In the rows, 128 means zero.
A single turn carries every row of the set below to another of its rows. Some are shown first; where does it send the rows asked next?
Vam: [125 139  63 147 119 109 118 119 148 119 115 118 159 120 139 120  95  95
 141  80 128 146 141 133 115 130 137 114 109 135 121 117 109 136 101 108
 135 154 128]
Guz: [123 138  80 136 115 133 109 121 147 145 122 128 124 112 144 114  99  94
 145  95 125 111 140 142 146 138 153 102 110 120 143 104 118 126 112 104
 112 115 149]
feda: [150 138  68 143 123 122 125 118 145 128 103 118 148 124 130 120  97 105
 149 121 120 132 144 111 149 131 142 101 100 104 122 148 115 111 109 107
 146 125 131]
givo: [112 140  86 149 122 132 116 104 148 141 122 103 139 129 133 128 107  77
 138 129 116 142 149 111 164 131 165 105 119 141 128 118  95 160 108 109
 130 148 138]
Tazuv: [129 126 108 136 116  95 118 114 140 171 103 101 137 125 136 113  98 119
 161 113 125 126 128 152 102 130 130  92 117 120 168 131 123 139 104 108
 127 126 121]
Dus: [127 144  74 156 111 113 121 119 144 143 120 119 139 129 136 133 111  80
 136 131 124 150 147 113 155 124 157 115 106 141 134 120  84 157 105 109
 132 157 147]
duk: [108 129  79 136 132 121 115 107 147 118 113 101 155 124 139 115  89  95
 149  83 124 138 137 131 129 140 146 100 121 131 115 114 123 140  99 105
 132 147 121]
las: [120 140 114 146 112  97 115 121 150 164 111 124 157 133 135 134 100  79
 147 151 124 130 124 152 116 127 141  97 114 135 147  98 104 133  93 121
 127 130 128]
Sos: [146 142  83 142 142  97 109 113 147 141 112 101 143 126 131 113 112  80
 152  83 126 152 138 136 141 132 168 107 108 112 145 118 106 150 112 118
 133 129 125]
fimom: [166 133 119 133 108 137 110 111 148 160 121 105 141 127 141 120 102 110
 150 151 123 118 141 130 119 140 144 104 114 142 141 155  87 136 100  98
 147 130 134]
pir: [120 142  95 146 128 119 116 118 130 159 108 112 129 131 146 110 107  91
 142 171 134 129 136 112 142 125 135 115  95 154 126 134 112 150  96 112
 122 138 120]
meted: [124 142 107 148 107 104 103 113 132 143 109 124 139 125 145 111 109 116
 147 103 122  93 149 135  90 139 148 109 108 125 116 135 120 148  94 119
 128 142 125]
veso: [140 138  95 144 107 102 120 115 148 174 112 111 150 120 134 113 102 113
 150 105 122 128 140 155  93 126 124 103 113 129 174 134 113 135 116 110
 129 126 123]
keto: [125 131 107 130 114 112 114 107 153 171 118 100 150 122 138 110  97 113
 156 105 120 121 143 156 104 141 133  90 121 126 167 131 120 142 118 108
 129 118 122]
nomot: [141 139  74 132 120 118 113 123 142 126  99 125 140 124 141 118  94 109
 161 124 117 137 143 104 146 145 147  98 108 102 124 142 117 120 100 111
 151 123 127]
lagev: [129 141 102 149 113 106 110 116 141 143 116 124 145 117 139 112 106 116
 141 101 127  89 142 144  95 134 148 104 105 120 111 139 114 152  99 121
 122 140 133]
nog: [155 134  87 155 127 112 114 119 142 162 119  83 121 129 129 112  97 118
 140 146 137 135 127 158 124 116 155 100  92 160 127 119 111 142 103 113
 127 137 127]
fized: [126 154 112 153 118 109 110 111 156 164 123 114 154 128 140 129 102  67
 138 141 119 132 139 152 118 123 137 103 110 136 150 107 108 124 106 131
 114 129 118]
seton: [161 141  85 150 124 123 132 113 150 165 111 115 118 133 128 124  99  84
 156 114 121 132 145 134 107 135 158  99 105 156 139 172 114 143  95 112
 152 135 128]
Lizip: [144 142  78 150 109 129 104 118 149 163 118 100 139 133 130 112 105 114
 142 144 120 139 141 149 103 130 159 109 108 178 135 108 108 150 108 108
 150 127 124]
pibe: [117 128  76 145 126  97 117 115 131 119  97 107 141 130 141 119  94 100
 153  91 130 145 129 125 120 129 140 108 112 129 120 116 122 132  87 106
 133 157 122]
dekil: [174 139 119 140 114 134 111 111 146 159 120 104 128 120 143 119 100 105
 146 150 124 123 137 128 120 131 142 105 110 134 145 161  90 134  98 110
 135 133 128]
nok: [162 137 121 132 113 137 107 114 148 159 115 112 132 118 141 119  98 108
 154 155 118 123 130 123 116 139 147 100 121 132 144 154  92 144  92 109
 143 127 127]
Kofo: [150 136  91 133 123 127 124 113 155 164 123 110 122 137 137 119  96  88
 163 111 124 126 156 139 118 154 164  92 109 158 136 167 114 147  99 107
 155 133 133]
Vipe: [137 136  72 137 115 129 118 111 144 127 102 116 153 132 134 119 100 107
 155 123 112 131 152 105 142 144 146 102 110 116 122 142 118 113 108  99
 160 120 127]
Siti: [142 147  92 137 127 126  92 126 152 161 126  97 117 121 144 105  91 113
 152 141 124 145 134 148 121 141 165  94 108 155 134 111 115 161 100 129
 130 126 119]
vofe: [134 137  79 138 127  95 104 115 140 142  97 114 151 138 127 118 117  86
 162  92 118 153 137 126 124 139 170 113 118 126 148 107 103 153 104 105
 156 126 127]
gan: [118 122  86 148 115 124 122 110 127 145  95 114 119 127 128 121 106  98
 146 108 123 107 126 134 140 120 152 105 111 125 141 103 130 117 100  90
 119 119 143]
tosab: [122 138 106 153 112 115 111 104 137 142 109 113 147 123 134 112 110 114
 141 103 119  86 144 139  92 132 149 105 110 127 112 139 122 148 100 115
 126 137 123]
kep: [115 136  90 152 119 108 114 109 130 142 108 104 123 138 140 131 110  84
 146 137 124 148 143 106 160 128 161 109 110 138 133 118  97 153  94 107
 130 158 137]
silim: [139 125  84 144 135  96 117 102 138 142 103  87 154 145 121 117 118  88
 152  90 130 139 141 139 140 129 167 110 106 126 140 115 107 139 115  93
 148 131 130]
beb: [112 141  93 137 131 138 116 119 148 157 122 115 145 122 143 108 102  90
 137 164 129 123 136 119 147 135 142 105 105 153 121 130 107 165 106 112
 124 127 125]
tak: [126 148  81 144 116 123 117 128 142 160 123 128 146 128 148 110 109  92
 134 163 136 128 145 121 137 131 133 119  91 159 127 133  96 154 107 109
 129 137 131]
Dovom: [149 129  95 137 129 118 131 118 148 164 108 114 114 135 128 124  91  93
 166 119 127 127 133 138 118 142 166  86 110 149 134 167 117 153  87 109
 153 134 135]
Lavuk: [117 137 121 140 113 100 110 109 150 164 124 104 158 142 143 129 100  80
 147 145 130 123 145 157 129 138 140  98 106 140 144 101 108 120 103 116
 123 133 127]
digan: [128 143  72 150  97 121 108 123 130 146 101 140 122 123 142 119 110  92
 145 102 117 122 142 128 121 130 145 122 109 132 154 102 119 117 103  99
 127 122 142]

Sos -> silim
Lizip -> Siti
Now find these:
beb -> pir
Vipe -> nomot
duk -> pibe
tosab -> meted
las -> fized
Guz -> gan
dekil -> fimom
keto -> Tazuv
seton -> Kofo
kep -> Dus

